[[-5.81 -5.55 -6.83  2.21  5.83 -2.74 -6.44 -0.94  2.24  1.01  2.13 -4.29
   4.35]
 [ 0.42  1.44  4.59  2.46 -0.19 -1.81  4.79  1.71  4.18 -0.45  2.44 -1.32
   6.42]
 [-4.14 -1.32  1.20 -6.85 -0.12 -0.24 -4.24 -6.70  4.87  0.54  2.88 -1.98
  -6.46]
 [ 1.39  5.59  0.96 -5.95 -6.37  0.12  1.26 -3.82  6.72  1.53 -4.14  2.90
   5.13]
 [-4.19  6.85  0.82  6.40  1.68  4.34  5.00 -0.57  2.47  2.56  3.52  3.88
   5.94]
 [-0.54 -0.67 -3.10  6.68 -6.22 -6.14 -1.89  6.53  5.05 -2.16 -1.23  4.89
  -5.13]]
=>
[[ 4.35  6.42 -6.46  5.13  5.94 -5.13]
 [-4.29 -1.32 -1.98  2.90  3.88  4.89]
 [ 2.13  2.44  2.88 -4.14  3.52 -1.23]
 [ 1.01 -0.45  0.54  1.53  2.56 -2.16]
 [ 2.24  4.18  4.87  6.72  2.47  5.05]
 [-0.94  1.71 -6.70 -3.82 -0.57  6.53]
 [-6.44  4.79 -4.24  1.26  5.00 -1.89]
 [-2.74 -1.81 -0.24  0.12  4.34 -6.14]
 [ 5.83 -0.19 -0.12 -6.37  1.68 -6.22]
 [ 2.21  2.46 -6.85 -5.95  6.40  6.68]
 [-6.83  4.59  1.20  0.96  0.82 -3.10]
 [-5.55  1.44 -1.32  5.59  6.85 -0.67]
 [-5.81  0.42 -4.14  1.39 -4.19 -0.54]]

[[ 5.96  6.12  6.47 -6.04 -5.77  6.46  5.99]
 [ 6.51  6.75  7.01 -6.67 -6.45  7.06  6.67]
 [ 4.33  4.39  4.75 -3.77 -3.54  4.68  4.25]
 [ 5.46  5.62  5.92 -5.27 -5.05  5.92  5.52]
 [ 5.28  5.42  5.74 -5.06 -4.83  5.72  5.29]]
=>
[[ 5.99  6.67  4.25  5.52  5.29]
 [ 6.46  7.06  4.68  5.92  5.72]
 [-5.77 -6.45 -3.54 -5.05 -4.83]
 [-6.04 -6.67 -3.77 -5.27 -5.06]
 [ 6.47  7.01  4.75  5.92  5.74]
 [ 6.12  6.75  4.39  5.62  5.42]
 [ 5.96  6.51  4.33  5.46  5.28]]

[[-1.03  5.67 -3.83  2.46  1.47 -1.57 -4.37 -1.16 -0.20]
 [ 1.92 -4.81  8.28 -4.26 -0.50 -1.37  4.52 -1.91 -2.61]
 [-1.50 -3.03  1.03 -0.61 -0.03 -0.09  1.56  1.70  1.41]
 [-0.64 -4.08 -0.32 -0.35 -1.01  2.68  2.02  2.42  2.69]
 [ 0.81  5.38 -4.02  0.30  2.56 -0.84 -5.24 -3.67 -2.10]
 [ 2.20  1.14 -2.13 -0.97  0.20  0.22 -0.78 -1.26 -3.09]
 [ 0.51 -1.04  2.21 -0.91  0.25  1.35  0.21 -1.47  1.16]]
=>
[[-0.20 -2.61  1.41  2.69 -2.10 -3.09  1.16]
 [-1.16 -1.91  1.70  2.42 -3.67 -1.26 -1.47]
 [-4.37  4.52  1.56  2.02 -5.24 -0.78  0.21]
 [-1.57 -1.37 -0.09  2.68 -0.84  0.22  1.35]
 [ 1.47 -0.50 -0.03 -1.01  2.56  0.20  0.25]
 [ 2.46 -4.26 -0.61 -0.35  0.30 -0.97 -0.91]
 [-3.83  8.28  1.03 -0.32 -4.02 -2.13  2.21]
 [ 5.67 -4.81 -3.03 -4.08  5.38  1.14 -1.04]
 [-1.03  1.92 -1.50 -0.64  0.81  2.20  0.51]]

[[-2.67 -6.66 -6.41  0.68  2.66  7.61 -6.86  1.03  6.50  1.28 -5.54  2.63]
 [ 0.53  0.32 -0.15 -0.55  1.33  1.33 -0.48  0.06 -0.64  0.73  0.57  0.03]
 [-1.06  0.98  1.04  0.84  0.61 -0.17 -0.06  0.49  0.72 -1.46  0.73 -1.49]
 [-7.65 -6.90 -6.01  3.19  2.41 -5.31 -2.84 -8.22 -7.19  5.09  3.41 -3.82]]
=>
[[ 2.63  0.03 -1.49 -3.82]
 [-5.54  0.57  0.73  3.41]
 [ 1.28  0.73 -1.46  5.09]
 [ 6.50 -0.64  0.72 -7.19]
 [ 1.03  0.06  0.49 -8.22]
 [-6.86 -0.48 -0.06 -2.84]
 [ 7.61  1.33 -0.17 -5.31]
 [ 2.66  1.33  0.61  2.41]
 [ 0.68 -0.55  0.84  3.19]
 [-6.41 -0.15  1.04 -6.01]
 [-6.66  0.32  0.98 -6.90]
 [-2.67  0.53 -1.06 -7.65]]

[[ 3.26  6.90 -1.56  1.75 -4.64 -4.22  2.05  0.78 -3.13  2.18  3.85 -1.40
  -2.02  5.07]
 [ 0.94  4.59 -1.85 -6.59  4.37 -2.95  5.62  5.69 -0.58  3.99  5.20 -4.10
   0.96 -3.89]]
=>
[[ 5.07 -3.89]
 [-2.02  0.96]
 [-1.40 -4.10]
 [ 3.85  5.20]
 [ 2.18  3.99]
 [-3.13 -0.58]
 [ 0.78  5.69]
 [ 2.05  5.62]
 [-4.22 -2.95]
 [-4.64  4.37]
 [ 1.75 -6.59]
 [-1.56 -1.85]
 [ 6.90  4.59]
 [ 3.26  0.94]]

[[-0.25  2.10  6.95  2.07  0.02  0.10 -0.02 -0.18  0.61]
 [ 6.45  3.95  0.49 -0.30 -0.02  0.01 -0.11 -0.35 -0.05]
 [ 0.13  0.59  0.70  6.64  3.28  0.14 -0.31  0.01 -0.06]
 [ 2.30  7.03  2.07 -0.18  0.15 -0.04  0.09 -0.39  0.00]
 [-0.66  1.09  6.45  3.51 -0.14  0.07  0.02 -0.06  0.55]
 [ 0.03  0.56  1.85  7.17  1.43  0.02 -0.30  0.15  0.29]]
=>
[[ 0.61 -0.05 -0.06  0.00  0.55  0.29]
 [-0.18 -0.35  0.01 -0.39 -0.06  0.15]
 [-0.02 -0.11 -0.31  0.09  0.02 -0.30]
 [ 0.10  0.01  0.14 -0.04  0.07  0.02]
 [ 0.02 -0.02  3.28  0.15 -0.14  1.43]
 [ 2.07 -0.30  6.64 -0.18  3.51  7.17]
 [ 6.95  0.49  0.70  2.07  6.45  1.85]
 [ 2.10  3.95  0.59  7.03  1.09  0.56]
 [-0.25  6.45  0.13  2.30 -0.66  0.03]]
---
[[ 1.30  4.99  2.97 -5.06]
 [-6.66 -2.34 -1.02  1.89]
 [ 5.81 -0.54  5.02  4.86]]
=>
[ 1.30 -2.34  5.02]

[[ 0.81  7.61]
 [ 5.53 -2.65]
 [ 4.82 -5.22]]
=>
[ 0.81 -2.65]

[[ 3.40  1.95]
 [-6.23  0.53]]
=>
[3.40 0.53]

[[-1.33 -2.71]
 [-7.48 -0.63]
 [ 2.26 -2.16]]
=>
[-1.33 -0.63]

[[ 3.16  1.57]
 [-7.35  2.70]
 [-8.45  3.11]
 [ 2.82 -3.88]
 [-3.79  1.51]]
=>
[3.16 2.70]

[[ 1.10  0.60  1.42 -6.29]
 [ 0.51 -0.23  0.96 -0.73]
 [ 2.67 -2.40  0.98 -5.47]
 [ 1.20 -1.15  1.51 -2.78]
 [ 2.07 -0.88  1.72 -5.44]]
=>
[ 1.10 -0.23  0.98 -2.78]
